(in the rows, 128 means zero)
One turn sends every row of this set to another row. A few are shown first. Where does it send the rows asked after them?
neluf: [ 95 140 168 134 104 116  92 109 146 108 159 134 133 150]
fuzit: [ 99 142 120 129 117 149 143 117 153  95 169 107 127 137]
sime: [126 136 166 117 118 116  89 120 140 121 163 137 121 148]
dapur: [109 139 176 131 105 117  93 115 143 116 162 130 129 153]
geko: [118 140 124 108 115 124 144 138 159  80 169 117 121 155]
sarop: [120 136 125 105 117 121 143 141 161  87 172 116 118 153]
vur: [141 141 145 110 108 138 144 113 167 106 170 167 124 140]
bunal: [133 138 136 102  84 145 102 127 150 135 165 148 135 146]
zap: [134 136 138 118 115 132 151 122 174  92 164 160 121 126]
Napi: [ 93 144 122 132 109 148 137 111 156 102 160 103 130 128]
rivi: [119 158 150 140  91 121 117 153 163 128 142 140 145 123]
kuv: [ 82 131 143 146  91 118 111 121 178 101 152 139 143 149]
maka: [ 88 135 125 145 108 148 120 115 157 117 158 110 133 122]
Tazu: [133 144 136 102  85 144 105 126 147 133 169 149 130 152]
Ful: [118 160 123 128 127 109 118 131 171 100 128 128 139 141]
Gekef: [146 146 136 101 117 113 118 111 154 127 169 139 155 138]
nibe: [125 153 132 127  95 105 144 122 178  98 166 110 122 120]
masot: [125 134 147 162  99 128 105 116 173 125 162 117 148 149]
bel: [143 144 149 109  97 144 134 117 158 110 171 167 121 139]
vurel: [ 81 136 145 146  88 122 110 121 171 102 154 140 148 150]
vage: [135 158 122 131 125 126 124 147 163 140 164 135 123 153]

zap goes to maka
geko goes to vurel
fuzit goes to neluf
Now these:
vage goes to Ful
sarop goes to kuv
dapur goes to vur
masot goes to Gekef

One turn sends every row of this set to another row. A few are shown first. Where does it send the rows asked after them?
Buz: [141 132 118 148 113 118 123 132  91 134 147 126 146 124 125 106 142 121
 104]
Dola: [109 126 142 127 127 144 122 129 168 135 145 125 141 116 114 144 140 136
 106]
girip: [121 132 118 124 106 153 130 141 112 110 121 145 139 127 135 155 140  99
  97]
lov: [101 141 137 146 115 131 112 149 134 135 147 128 109 136 107 118 128 133
 124]
Bomo: [109 121 145 126 136 140 129 123 161 127 151 128 144 108 105 142 136 129
 106]
Safu: [126 124 135 127 143 108 147 130 117 131 162 112 141 118 100 130 130 100
 122]
pib: [105 124 142 146 125 108 140 129  96 118 115 142 142 116 126 154 128 116
 127]
zera: [135 128 147 102 152 113 135 109 120 130 144 119 125 136 133 110 122 121
 140]
vode: [121 117 135 145 125 117 142 148  97 110 110 131 141 124 152 127 144 112
 124]
Vuvel: [132 155 115 132 101 131 112 123 129 124 129 135 131 111 101 139 101 117
 130]
figul: [137 133 135 102 147 110 148 127 112 122 131 117 108 141 134 115 128 115
 127]
saru: [138 117 138 118 155 117 130  98 122 136 156 124 149 130 124 128 112 136
 135]
nelug: [136 126 103 139 105 127 130 150 140 114 122 120 156 151 155 133 114 116
 132]
Lago: [111 131 106 128 109 140 132 130 147 126 152 115 125 158 152 126 111 133
 136]
bas: [112 123 148 130 134 126 138 132 143 138 161 119 145 109 102 137 140 108
 106]
pil: [131 138 125 100 139 119 146 133 115 119 125 120 108 140 143 109 132 108
 130]
taval: [ 99 142 127 144 109 143 112 149 138 136 149 127 123 129 110 114 117 138
 117]
fur: [124 116 143 148 131 108 146 143  94 112 112 130 139 123 140 139 139 116
 120]
ras: [137 112 116 130 120 136 143 109 143 144 134 146 143 114 125 144  94 143
 118]
Nitu: [152 121 128 125 117 148 133 140 121 121 147 115 135 145 155  99 135 109
 118]
fusor: [135 120 127 131 115 138  96 126 152 124 118 149 134 145 143 139 121 151
 128]
fabuk: [135 120 114 134 110 141 138 118 148 153 132 140 142 120 128 142  98 149
 118]
Vevof: [128 117 143 129 131 144  89 120 128 126 162 134 137 113 151 137 133 135
 118]
rekur: [150 108 117 118 124 120 141 106 132 147 130 150 143 125 134 157 106 128
 118]
Memad: [144 140 129 128 121 120 119 113 132 117 136 139 103 146 145 151 144  95
 120]
Tun: [101 131 138 142 136 114 137 115 117 122 136 138 142 118 105 169 119 116
 126]
Fis: [100 135 105 109 124 132 120 158 134 118 150 112 136 147 146 128 137 120
 107]
lovu: [140 115 127 136 116 124  99 126 134 131 116 152 129 149 139 133 123 155
 132]
fuvak: [144 102 122 121 141 105 139 112 113 127 135 144 141 128 137 167 124 114
 124]
Vav: [122 138 111 122 101 139 133 147 111 108 113 139 127 137 134 146 143 101
 102]
piv: [157 127 126 116 120 159 134 131 126 124 150 119 140 137 143 102 123 103
 117]
bil: [103 128 109 134 104 130 116 141 138 108 125 121 163 146 130 135 144 142
 119]

Dola goes to vode
Vevof goes to Buz
Now these:
fuvak goes to saru
taval goes to Vav
ras goes to figul
Lago goes to Fis
piv goes to lov
pib goes to rekur

One turn sends every row of this set to another row. A few are shown first. Where does it send the rows asked after them?
bige: [138 136 138 135 106 151 112 150 116 127 148 115 124 117 155 106 100 144
 151 105 145 141 125 119 152 136]
panok: [104 140 108 137 151 116 120 116 154 129 120 111 151 121 113 138 129 113
 129 112 129 125 121 128 119 122]
kib: [128 122 149 154 104 101 137 141 129 133 152 118 114 106 127 137 119 160
 135 125 128 150 142 141 146 143]
ziti: [148 117 141  94 125 127 158 116 132 141 141 138 114 115 123 125 128 115
 132 117 131 132 161 142 129 116]
Tupag: [105 125 123 140 145 134 127 128 142 133 147 133 160 127 129 143 144 118
 107 126 132 134 112 126 106 129]
pefut: [126 143  78 114 106 164 123 131 104 135 137 140 130 117 143 115 121 150
 144 114 145 138 132 124 148 138]
Vubi: [143 117 133  97 115 130 150 116 134 134 132 136 120 120 135 121 133 128
 133 119 142 127 163 158 124 114]
Mukor: [115 142 101 139 148 119 113 115 144 131 109 104 132 131 115 140 109 115
 120 113 112 133 129 123 125 134]
zaf: [134 136  89 106 117 162 136 141 113 134 156 133 121 101 130 122 110 153
 139 109 124 138 115 101 145 137]
Rodi: [124 123 109 149 138 133 126 143 132 131 137 134 157 135 132 153 132 121
  98 128 120 151 120 122 105 129]
Gamet: [103 124 137 136 149 136 115 109 148 127 144 127 149 132 131 130 129 127
 110 126 129 125 110 125 107 134]
pugig: [119 126 130 152 100  98 138 130 120 133 138 120 117 109 125 136 135 159
 135 124 128 147 155 150 155 149]
mus: [131 119 141 156 111  98 143 118 122 115 131 126 112 111 115 122 122 161
 141 136 129 152 148 135 145 133]
giba: [136 128 140 136 118 156 134 135  94 132 154 142 124 124 142 105 118 125
 139 116 136 152 128  98 159 141]
Rufup: [143 139  89 121 119 157 129 133 115 121 135 138 125 109 131 110  97 150
 154 118 141 148 121 106 138 117]
vezab: [130 116 135 150 112  97 155 134 122 128 146 123 114 100 110 137 129 157
 133 128 117 152 143 126 148 138]
labuk: [119 139  93 148 142 119 122 135 135 138 116 119 151 131 121 153 126 105
 114 117 120 149 131 127 120 127]
bar: [144 122 145  98 117 127 145 129 137 150 145 134 120 117 136 129 126 112
 135 113 142 136 162 156 131 118]
susov: [131 128 109 122 115 146 153 156  97 133 156 125 127 103 130 120 133 133
 136 104 117 140 128  95 158 140]
gigez: [100 137 127 133 150 126 109 106 156 128 131 110 142 129 125 130 120 121
 122 115 130 117 116 131 115 134]
Sagir: [133 141 102 119 122 165 125 116 102 141 147 149 119 121 130 108 106 133
 145 118 139 150 125 102 153 139]
gisot: [138 134 110 131 112 142 129 137 115 102 120 110 123 110 137  96 106 154
 158 111 137 131 133 111 148 119]
kifu: [136 150 103 119 113 159 112 145 121 144 153 130 124 109 146 121  96 140
 151 104 146 147 119 119 150 137]
Rubiz: [105 134 105 142 148 122 128 126 143 134 130 127 162 125 119 145 146 108
 118 120 132 135 122 129 114 122]
bino: [122 137  88 125 104 144 137 141  97 122 125 118 131 113 137 109 139 143
 145 106 133 131 146 119 163 138]
reser: [153 117 143  99 119 126 152 131 143 134 141 131 120 112 132 125 121 124
 137 118 141 132 155 150 117 106]
bis: [142 117 133  88 117 126 155 128 139 140 144 125 116 111 129 132 132 128
 130 110 130 122 158 151 128 119]
nemib: [125 119 145 158 109 104 141 119 114 134 142 136 116 118 120 129 131 147
 133 133 131 158 152 138 154 148]
Mifa: [117 118 129 141 138 144 114 120 135 125 138 130 142 144 140 138 122 136
  94 132 118 136 117 125 104 143]
Podi: [111 130 124 132 142 133 103 109 148 129 125 107 128 139 131 134 105 134
 107 118 111 123 121 127 118 148]

Mifa goes to labuk
pugig goes to kib
Now these:
bige goes to susov
gigez goes to Tupag
zaf goes to Rufup
bis goes to reser

